In the data rows, the value 50 means zero.
Here is a table of points, one per row:
38 28 33 26 32 38 55 31
40 28 34 27 31 37 55 31
56 26 41 27 29 31 48 29
42 28 36 27 33 37 54 31
61 60 59 61 61 58 55 62
60 64 50 58 56 51 45 60
59 39 53 42 46 49 54 44
53 53 59 61 53 51 50 54
60 60 58 59 62 59 55 62
52 45 59 56 47 47 49 48
44 51 57 63 47 44 44 48
60 56 57 55 60 58 55 59
49 28 39 28 32 36 53 31
44 29 38 28 33 38 54 32
46 46 58 60 45 44 44 46
38 28 34 26 32 37 55 31
49 27 38 27 31 33 51 30
58 43 53 43 49 52 55 47
53 46 59 57 48 47 48 48
44 66 44 49 65 60 48 63
57 55 55 52 58 58 55 58
46 55 56 65 49 47 45 51
60 62 59 63 62 59 55 64
59 66 57 64 63 58 53 65
53 28 41 28 31 34 51 31
49 51 58 62 49 48 47 51
51 65 52 55 64 60 53 64
25 37 27 27 42 56 44 36
50 49 59 60 48 47 48 49
52 61 57 65 57 53 50 59
42 54 54 65 46 44 42 48
45 27 36 26 30 33 52 29
56 51 59 59 53 51 51 53
57 41 52 41 47 51 54 45
53 66 54 56 64 60 53 65
51 43 49 40 49 53 55 46
50 59 51 50 61 60 54 60
46 54 57 64 49 46 45 51
49 57 57 64 52 49 47 54
53 46 60 57 48 47 49 48
60 65 53 60 58 53 48 62
55 66 56 64 59 55 50 62
38 30 35 28 34 41 55 33
58 66 58 64 62 57 52 64
58 40 53 42 46 50 54 44
60 66 57 63 63 58 53 65
49 47 59 60 47 46 47 48
49 49 59 61 49 47 47 49
58 54 56 53 58 58 55 58
47 28 38 28 32 36 53 31
51 66 52 56 64 61 52 65
45 44 58 58 43 42 44 44
57 63 59 65 61 57 53 63
47 40 59 54 42 41 44 42
47 60 55 65 52 49 46 54
61 62 51 57 56 51 46 60
49 65 53 63 54 49 45 55
44 56 54 64 48 45 43 49
59 41 54 43 47 50 54 45
58 52 60 58 55 53 52 55
49 63 50 51 63 60 53 62
60 57 58 58 59 57 54 60
57 46 54 45 52 54 55 50
60 58 60 62 59 56 54 60
49 63 53 64 53 49 46 55
58 55 59 60 57 55 53 57
46 66 46 51 64 60 49 64
42 53 55 64 47 43 43 48
59 64 50 57 55 50 44 59
35 31 34 27 36 43 55 33
48 60 50 49 62 60 53 60
50 47 59 58 47 46 48 48
60 54 58 55 58 57 55 58
46 52 57 63 48 46 45 49
53 66 54 58 64 61 54 66
49 28 39 29 32 35 52 31
26 36 27 26 40 54 46 35
52 28 40 28 32 35 51 31
52 47 59 58 48 47 48 48
58 61 57 58 62 60 55 63
56 52 55 50 56 57 55 56
60 64 58 62 63 61 55 66
48 50 58 62 49 47 47 50
55 59 54 54 61 59 55 61
61 64 59 64 64 60 55 66
54 48 60 58 51 49 50 51
58 66 54 62 59 54 49 62
53 60 53 52 61 60 55 60
44 57 54 65 49 45 44 51
60 27 47 28 29 29 42 29
49 64 51 53 63 61 53 63
55 62 59 64 60 55 52 61
51 66 49 61 52 47 43 55
48 58 56 64 52 49 46 55
56 49 53 48 54 56 55 53
26 35 28 27 41 54 46 36
61 66 60 65 65 61 55 67
53 47 60 57 49 47 49 49
60 27 48 28 29 29 42 29
51 46 59 57 47 46 48 47
60 27 44 28 29 30 44 29
54 66 48 58 52 47 42 55
43 52 56 64 47 45 44 48
48 66 48 53 65 60 51 64
55 28 42 28 31 34 50 31
44 66 44 50 64 60 48 63
25 38 26 27 42 56 42 36
61 65 60 64 64 60 55 67
49 65 51 53 64 60 53 63
51 54 59 63 53 50 49 54
51 61 57 64 56 52 49 57
59 54 57 54 59 57 55 58
27 35 28 28 40 53 48 35
61 63 51 58 58 52 47 61
47 59 55 65 51 48 45 53
56 65 48 57 53 48 42 56
59 64 48 57 54 49 43 57
39 29 35 27 33 38 55 32
60 63 51 58 57 52 46 60
26 35 28 27 40 53 46 35
60 66 55 62 60 55 50 64
59 56 57 54 59 58 55 59
57 52 59 60 54 52 52 54
60 54 57 55 58 57 55 57
59 40 53 42 46 49 54 44
47 44 59 59 44 44 45 45
48 48 59 61 48 46 46 48
25 39 26 26 43 57 41 36
60 26 44 28 29 30 46 29
60 63 59 62 63 60 55 65
60 66 59 65 64 59 54 67
50 66 51 61 53 48 44 55
55 27 40 27 30 32 50 30
26 34 28 27 39 52 48 35
48 62 50 50 62 60 54 61
37 28 34 27 33 38 55 31
51 63 55 64 55 51 48 57
59 66 55 62 60 55 50 63
60 66 57 64 63 59 53 66
44 28 37 27 31 37 54 31
30 32 31 27 38 48 52 34
46 57 56 64 50 48 46 53
51 54 58 63 53 50 49 54
44 28 36 27 31 35 54 31
60 54 59 58 56 55 54 57
37 29 33 27 33 39 55 31
26 36 28 27 41 54 46 36
28 34 29 27 39 50 50 35
60 65 59 63 64 60 55 66
26 36 27 27 41 55 45 36
55 60 59 64 57 54 52 59
54 42 50 41 49 52 55 46
46 49 57 62 47 45 45 47
50 47 59 59 47 46 47 48
25 39 26 27 43 57 42 37
45 66 44 49 64 60 48 63
26 35 28 27 40 53 47 35
60 66 59 65 63 60 54 66
32 31 32 28 36 46 54 34
59 41 53 42 47 49 54 45
57 60 56 57 62 59 55 62
These points spread out most along one direction. How many in every 100 of the points above lie lower along it than each point below? Answers are rounded to whole numbers. More than half of the points above lie lower than the first one.
30 32 31 27 38 48 52 34 --> 84
37 28 34 27 33 38 55 31 --> 97
51 66 52 56 64 61 52 65 --> 14
48 50 58 62 49 47 47 50 --> 53
50 49 59 60 48 47 48 49 --> 55
46 52 57 63 48 46 45 49 --> 54
58 52 60 58 55 53 52 55 --> 42
58 66 58 64 62 57 52 64 --> 6
26 35 28 27 41 54 46 36 --> 78
25 39 26 26 43 57 41 36 --> 75
42 54 54 65 46 44 42 48 --> 57
60 66 55 62 60 55 50 64 --> 9
52 45 59 56 47 47 49 48 --> 65
38 28 33 26 32 38 55 31 --> 99
25 37 27 27 42 56 44 36 --> 76
56 49 53 48 54 56 55 53 --> 56
59 40 53 42 46 49 54 44 --> 73
59 66 57 64 63 58 53 65 --> 4
49 65 51 53 64 60 53 63 --> 20
46 46 58 60 45 44 44 46 --> 66
50 47 59 59 47 46 47 48 --> 63
45 27 36 26 30 33 52 29 --> 99
49 51 58 62 49 48 47 51 --> 52
60 26 44 28 29 30 46 29 --> 91
51 43 49 40 49 53 55 46 --> 72
60 65 59 63 64 60 55 66 --> 3
44 28 36 27 31 35 54 31 --> 96
53 53 59 61 53 51 50 54 --> 47
60 58 60 62 59 56 54 60 --> 16
50 47 59 58 47 46 48 48 --> 64
59 41 54 43 47 50 54 45 --> 69
44 56 54 64 48 45 43 49 --> 53
49 57 57 64 52 49 47 54 --> 43
46 66 46 51 64 60 49 64 --> 25
43 52 56 64 47 45 44 48 --> 57
58 61 57 58 62 60 55 63 --> 15
57 55 55 52 58 58 55 58 --> 41
38 30 35 28 34 41 55 33 --> 90
32 31 32 28 36 46 54 34 --> 86
26 35 28 27 40 53 47 35 --> 80
28 34 29 27 39 50 50 35 --> 81
51 66 49 61 52 47 43 55 --> 40
59 56 57 54 59 58 55 59 --> 29
40 28 34 27 31 37 55 31 --> 98
59 39 53 42 46 49 54 44 --> 74
52 61 57 65 57 53 50 59 --> 19
48 62 50 50 62 60 54 61 --> 35
60 54 57 55 58 57 55 57 --> 36
